Each row of Z is roughly a mix of the hidden directions of one of 3 groups.
Z (99 x 10):
[[ 41.9 -25.1   1.4   3.9  -1.3  18.5 -12.9  -5.4 -18.8 -10.6]
 [  5.7  -5.5  28.5  23.1 -17.4 -12.2 -15.4  18.4 -20.7 -23.5]
 [ -7.2 -27.5  16.6  12.5 -22.3 -14.1  23.5 -24.4   0.5 -18.1]
 [ 27.5 -31.3   8.4 -13.5   6.2  13.7 -27.7  -4.8  12.4 -15.8]
 [  6.3 -35.2   7.1  29.4  -4.4  -7.3  -2.3 -30.0 -15.6  -1.3]
 [  2.9  33.7   0.1 -40.3   1.6 -17.8  -8.5 -11.6   9.6  -4.6]
 [-12.0 -17.7 -23.0 -26.6  21.0   0.4  -1.4  -8.7 -21.7 -27.1]
 [-26.6  16.9 -21.9  27.7   9.8   2.9  12.4 -24.0   9.2  16.0]
 [ 25.8   5.6   5.0 -21.3  -5.5  14.0 -22.7  23.4  21.0  22.5]
 [  1.3 -17.9  -0.9  47.0 -11.6  14.6  16.9   8.1   8.5  10.2]
 [ 26.6 -16.6  16.9   7.2  17.8  -2.3 -15.5  38.8   3.1  -4.1]
 [ 13.6 -25.2 -18.9  17.9  -9.3 -15.9   3.8 -15.3 -31.0 -19.3]
 [ 12.1  -8.7  -0.1  30.9 -30.4   9.1  17.2 -26.4 -14.7   3.9]
 [ 18.1   8.5  17.9 -11.4  12.5   2.4 -32.5  33.0  16.0  -0.1]
 [-10.6  -9.9   2.0  18.4 -37.6  17.8  15.5   2.8 -21.7  20.3]
 [ -8.0  28.6 -11.0  -6.8   6.3 -16.2 -16.0 -11.4  26.0 -31.6]
 [-11.6   2.6 -20.5  44.9 -15.1   2.0  19.5 -11.2   8.9   4.2]
 [ 38.4  -4.5  23.6   1.5  15.3  26.1 -13.8   9.8  11.6   4.7]
 [-10.4  17.1  32.1  -6.5 -31.4 -27.5  -3.3  -4.5 -10.4  -7.7]
 [-21.8   0.5 -17.6  14.9 -15.1   5.5  36.7 -13.5 -22.3  10.9]
 [-11.7   9.5  -4.4 -13.1  -1.6  24.3  14.5  24.9   8.0  38.8]
 [  6.0  29.2  -9.2 -27.0  16.5 -19.0  -4.5 -15.2  25.1 -14.1]
 [ 16.2 -19.2 -20.5   0.7  10.5  41.8  -6.0  14.2  -5.3  15.3]
 [ 24.3 -20.3   6.2  27.9  -4.3  -0.8 -28.9  15.3  -7.5 -21.2]
 [-24.8  12.7 -36.8 -10.1   9.3  -7.1  -6.4 -31.3  -1.5  -4.3]
 [  6.5   9.8  -3.5 -28.2  -3.0 -12.0  11.3  -5.4 -29.2  36.1]
 [ 41.4 -29.3   4.5  19.8   6.5   3.3   3.4   9.9 -15.6  -4.5]
 [-12.4   4.9 -17.2   3.4  12.5 -26.8  20.9 -19.6  24.9 -24.7]
 [ 21.4 -20.0  17.2  -1.2   2.8  24.8 -27.6  17.8 -22.2  -8.1]
 [ 16.0 -34.2  -2.5  22.3 -17.9  15.8 -11.1 -11.2 -25.8  -1.8]
 [ 32.4  -3.9  24.5  -3.8  17.4 -10.1  -2.0  24.2  -0.5  27.1]
 [  3.7 -33.1   8.1  33.5   1.0 -16.5   9.9 -13.6   3.6 -23.4]
 [ -2.6   0.6  30.3 -18.2  10.4  -1.2 -17.7  36.7  16.0 -11.3]
 [ 19.5  -4.1  20.8  21.7  -5.5  38.0   3.4  13.0   6.1  20.5]
 [ -3.0  -4.6   8.9   9.8 -26.6  -4.6  25.5   4.0 -37.8  19.6]
 [ 11.4   4.9  33.1  -1.4 -31.7  -0.7   6.0  22.9 -18.1  16.2]
 [-14.4  11.0  -3.1  23.1  21.7  27.1   4.4  12.5  20.2  27.4]
 [  0.9  30.8   0.3  -9.6   6.8 -29.9 -16.8   7.7  33.0   2.2]
 [  3.0  24.8  -7.3 -34.5  -8.7  -4.2 -28.4 -15.0 -16.6 -11.9]
 [ -9.4  14.0  14.5 -15.7 -18.2 -35.3  -8.9 -31.4   1.9  -5.2]
 [ 13.7   4.6  25.3   4.2  -3.0  11.6  -9.2 -20.4  40.5 -16.1]
 [ -2.6 -10.1  -8.2   1.5 -14.7  29.5 -40.7  21.3   5.7  -1.1]
 [  4.0  12.9 -30.8   4.3  17.2 -10.5   3.2 -42.8   2.9   0.9]
 [ 20.4 -13.1   8.5 -28.4  35.0  -5.0 -13.0  15.2   4.6 -16.5]
 [  9.8  16.1   3.1 -33.6  25.1 -13.2 -20.1   0.0  19.1 -18.5]
 [  0.9  10.6  -2.6 -50.7   6.4  -6.5 -15.7  -0.4  -9.0 -17.5]
 [ -4.3 -17.4 -26.2  12.5  30.2  15.9 -26.2   1.7 -12.7 -15.3]
 [ 27.9   9.8  -7.3 -28.8 -17.1  -5.5  10.9 -25.9 -18.2  14.5]
 [-18.9   3.3 -32.0  -3.7 -20.8  29.0 -14.5 -15.1  16.8   3.9]
 [ -7.4  -3.3  27.0  -6.4 -13.6  21.9  -8.5  41.4  -6.5   9.4]
 [ 14.4 -25.5  14.7 -10.3   6.3  -1.2 -23.2  22.2   3.5 -33.8]
 [-30.1   0.7  25.7  -6.1  -9.8  -0.1 -15.0  21.9  21.9 -23.1]
 [ -9.6   9.7  12.2 -12.6 -38.5  10.4  -8.8  -3.4 -35.0   3.8]
 [ -5.5 -32.1  -9.2  -3.4  34.0   7.1 -22.9   7.1 -18.7 -11.1]
 [-12.1   7.1  -5.3 -38.5  -4.9 -12.7  -4.7  -5.4 -35.4 -14.6]
 [ -7.8  -8.1 -19.2  30.3 -18.9  22.3  -0.1  -0.7   0.6  33.9]
 [  9.7  -4.7  -9.6 -22.0  19.4 -29.1  -7.8 -14.9  18.9 -29.3]
 [-21.0  -9.3 -18.9   5.1 -23.6  23.4  -3.4 -11.7 -22.0  27.7]
 [ -4.9  18.8 -17.8 -30.4  15.8 -21.7  14.8 -27.1  -0.3 -11.1]
 [ -9.8 -19.5 -12.7  35.4  -7.6  -2.6  23.4 -18.1 -23.3  -6.2]
 [ 26.5  -0.5   2.2 -19.7  -1.8   9.9 -27.5  -9.4 -36.2  -8.0]
 [ -2.5  21.8   0.0 -23.2 -33.5  -6.0  13.8 -21.7 -17.1  16.7]
 [-11.5  34.2 -28.4 -16.4  18.4 -12.4   3.8  -9.7  17.8  11.0]
 [ 37.6  -3.3 -13.7   0.5  21.1  17.4  -4.7  -3.9 -23.8  21.1]
 [ 23.4 -27.5  11.4 -15.0   0.0  13.3  22.2  18.7 -15.2  22.3]
 [-24.1  13.3 -32.9 -25.3  12.0 -22.6  -3.5 -13.3  -8.6  -3.8]
 [-11.4  37.7  -1.8 -19.7  18.1  -8.8   4.7  22.8  22.8   3.3]
 [  3.3  27.9  -2.3 -40.2   2.3  -9.3 -19.2   2.2  22.0  -7.1]
 [ 12.1 -19.8 -17.7 -17.3   1.7   9.6  13.9   6.8 -27.2  34.4]
 [-11.5 -28.1   7.4  42.4 -10.2  20.3   4.0   6.6  -7.2   2.6]
 [  8.5  34.6 -13.8 -13.0   9.7  -3.4 -36.6  12.8  -3.6  12.6]
 [ -7.0  -0.2  11.9 -42.0  -2.9 -12.5 -13.2   9.7  23.0 -22.1]
 [-15.0   7.0 -40.3  25.6  -0.9   1.2  11.6 -23.1  12.0   6.4]
 [  8.8  -8.7 -12.4 -16.0 -26.1 -23.2   4.0 -26.4 -23.8 -18.7]
 [-17.4 -15.5  19.0  34.5   7.2 -13.6  22.9 -10.5 -20.9  -2.2]
 [ 12.9 -35.0  34.3  22.1  -8.1   0.6  -7.7   7.8  -5.9 -11.6]
 [-18.3 -16.6 -22.3  -9.3  21.0  25.1 -22.8 -20.9  12.4  -6.3]
 [ -2.4   1.5  -5.3  43.7 -21.6  -7.6  29.5   4.7  -0.1  -7.6]
 [-31.5   2.7 -16.7  30.8  -6.8  11.2  20.9   4.5  -5.5  22.9]
 [-30.2  17.5  -8.3 -14.7  -8.4  22.1   0.8  16.8 -10.8  30.8]
 [  3.3 -33.1   9.5  31.2  -8.0  -3.5  11.3  -2.9 -10.9 -30.2]
 [-19.0   6.4 -24.5 -29.3 -11.3 -26.5   6.4  -5.4 -25.5  -0.6]
 [ 20.5 -10.3   1.0 -16.8  -9.1  33.5 -13.6  24.8  12.7  20.9]
 [-16.9 -25.7   9.0  14.2 -13.1  10.3  24.6  -7.5 -34.5   7.1]
 [ -3.6  10.9   6.6 -28.7  -3.0 -43.4   0.0   7.8 -19.8  -8.4]
 [-24.5  22.8 -23.0 -12.1  14.7 -12.5  27.7 -20.6   5.8  -4.4]
 [ 14.8 -23.4  -1.9  11.3   3.8  24.3 -27.3  31.9  11.0   4.6]
 [-22.7 -10.3  14.0  15.2 -13.6 -14.7  37.3 -22.4  -8.3   1.0]
 [ -0.9  30.5   7.2 -38.5   5.2 -21.1  -5.7 -13.4   5.8 -15.3]
 [-12.9  32.6 -10.3 -39.1  -8.5 -10.1   7.3 -10.7  13.2  -5.7]
 [ 13.7  -8.0   6.5  20.6 -36.0   5.6 -18.5  12.5 -29.3  -3.9]
 [-21.7  32.6   7.9 -16.6 -16.3  -5.1  18.3  -6.4  14.1  26.0]
 [ 12.5  -4.0  -8.5 -32.2  27.7  12.6 -15.4   5.1  30.1  -5.9]
 [  3.1 -22.7 -28.7  13.1 -12.1  29.1  11.9 -14.0 -22.8   6.2]
 [ -3.7  27.1  10.6 -36.0  14.4   5.3  -4.5  24.2  19.7   5.0]
 [-14.9  42.7   8.3 -28.3  -4.8  -4.7   0.6  18.1   0.0  11.2]
 [  8.5 -13.1   6.2  44.3  13.5  -9.0  27.7   1.3   5.7  10.3]
 [ 15.3 -25.1 -15.3  30.1  29.6  12.8  -9.1  -2.1   8.9 -14.3]
 [-15.1  10.3  11.3  -6.3  27.7 -24.0  12.9  -2.8  13.0 -35.0]]
Here is one row from each group, named. Which group is each of the other rows in?
[-20.0  17.6  17.7  20.4  -5.6  30.3  -2.6  16.7  -3.4  26.9]  S
[  1.6 -23.4  -2.9   5.3 -25.1  38.8  -3.8  14.7  -1.1  21.4]  N
[-11.8  18.6 -26.4 -19.1  16.8 -10.6  19.5 -11.1  29.8  -8.7]  T

[ -0.2 -33.6   7.4  39.1  -4.2  -5.2  23.1  -0.9  10.3  -3.9]  T
[-26.6  -2.4   7.2  -1.3  25.0  -9.1  37.8 -21.6   4.5   4.8]  T
[ -3.0  17.0  20.7  -5.4  19.3   0.7   1.9  43.7  14.7 -12.4]  T
[-18.9  -9.2 -29.6  -8.3  26.4  -5.4   8.1   6.8  34.4  -2.7]  S
[  6.5  -2.9   5.5 -27.9  42.0  -9.0  -4.4 -13.3  16.0 -16.1]  N
[  3.1 -26.7   2.4  40.3   2.3  18.0 -14.2  22.3   4.9   2.4]  N
[  3.4 -43.4  11.9   0.6  13.1  17.3   2.0  16.1 -25.2   2.6]  N
[ -0.6   9.7 -21.3 -13.9  21.8   5.4  -9.4 -18.4  38.9 -14.9]  N
[ 24.6 -21.5  -8.1 -15.0  19.4  23.0 -31.8  -9.9  -5.1  -3.6]  T
[  2.3 -12.5  16.5   0.0 -21.9  14.6 -26.0  34.5 -13.8 -15.1]  N
[ 18.3 -25.1  -9.6  -3.3  26.5  29.4  -3.8  13.9  22.7   7.7]  T
